In the rows, 128 means zero.
Each path is a new rotation, seen through one point. The rows after it are directions, each followed by how far the rotation turns it, in degrees per step (0 if it stays put).
Each turn is a multiple of 5 degrees from 10 to 175, or 0.
Each row of a path follows its step; steps can be skipped.
path 1
step 1: [135 127 133 132 125 132 126 133 125 124 116 130 131 131 126 120 124 127
 134 123 130 125 134 130 133 136 117 127 128 117 127 126 119 122 124 124
 115 125 129 130 134 133 121 143 123 133 130 132 120 125 130 132 127 128
 129 131 129 125]
step 2: [124 131 127 125 130 128 127 120 122 138 127 128 130 127 132 128 126 129
 131 119 132 131 128 127 127 131 125 126 129 132 130 130 127 120 127 134
 132 127 124 112 143 136 134 123 131 123 131 137 130 121 128 117 138 125
 134 137 120 128]
step 3: [124 127 133 122 128 128 128 125 126 136 131 132 125 132 122 134 125 115
 123 127 131 130 135 130 138 126 124 129 129 137 123 121 133 130 127 127
 134 117 130 132 123 129 129 143 123 130 130 132 126 130 139 123 128 121
 115 132 132 128]
step 4: [126 120 128 134 130 129 125 132 128 126 133 129 134 124 130 128 137 125
 132 134 131 131 133 132 119 125 120 136 134 129 141 128 125 124 124 123
 129 125 127 135 135 140 116 132 133 128 129 137 132 127 127 129 134 127
 133 127 139 138]
step 5: [116 118 131 119 122 122 125 129 131 132 122 124 129 129 121 128 124 134
 124 117 123 126 113 127 136 130 126 128 134 141 123 130 128 124 125 123
 135 132 131 122 136 132 123 127 127 129 127 129 131 128 130 132 131 126
 129 117 131 128]
step 6: [126 137 126 123 125 135 132 142 137 134 132 124 125 134 129 116 131 126
 131 130 134 132 129 131 120 128 123 129 123 138 126 130 133 126 135 127
 126 131 138 128 130 126 129 135 135 136 141 128 122 132 135 127 128 124
 124 124 132 127]
step 7: [128 121 126 120 131 125 122 127 126 129 139 125 134 130 124 125 130 125
 128 131 129 134 133 125 129 134 124 126 123 125 130 130 124 130 123 124
 122 139 116 127 131 132 128 130 132 123 124 142 120 125 120 136 128 131
 123 118 130 114]
step 8: [128 135 127 122 136 132 125 124 126 131 132 129 133 127 113 122 129 136
 130 114 126 133 126 123 129 133 132 130 140 131 128 122 124 129 141 131
 127 128 118 127 125 131 124 123 132 132 133 124 134 130 138 126 125 119
 129 129 130 126]
step 9: [128 128 130 123 124 132 132 132 136 128 132 131 123 122 127 122 124 118
 141 132 131 125 120 133 120 128 123 136 129 125 120 130 129 142 122 128
 132 131 115 126 132 134 133 137 129 123 124 123 129 132 131 128 126 120
 122 132 125 130]
step 10: [124 129 143 129 135 133 126 134 126 117 125 115 131 125 126 131 122 130
 129 126 130 128 138 129 134 128 132 138 127 120 127 128 126 127 128 130
 127 125 131 128 135 137 123 132 125 126 126 133 126 127 126 129 126 116
 140 121 127 118]
step 11: [123 120 126 122 120 131 127 127 119 134 130 135 127 123 125 120 122 128
 140 117 133 128 123 135 135 127 128 124 135 126 124 125 131 127 138 134
 122 123 131 129 139 132 133 126 127 132 134 131 120 131 124 126 131 135
 133 133 124 131]
step 12: [119 138 123 137 124 133 128 125 129 133 128 122 129 127 122 135 127 123
 119 137 136 128 127 137 127 127 126 131 131 136 121 128 134 118 127 127
 126 125 126 128 132 139 134 133 133 119 128 133 123 127 129 124 121 122
 116 134 124 123]
Speeds:
[129 127 128 125 130 127 127 127 125 126 130 127 127 130 128 127 128 130
 128 126 129 128 126 126 129 125 130 129 128 131 128 125 128 127 128 128
 129 127 129 127 129 126 128 128 128 128 127 126 127 130 127 128 130 128
 129 130 127 128] -> 130
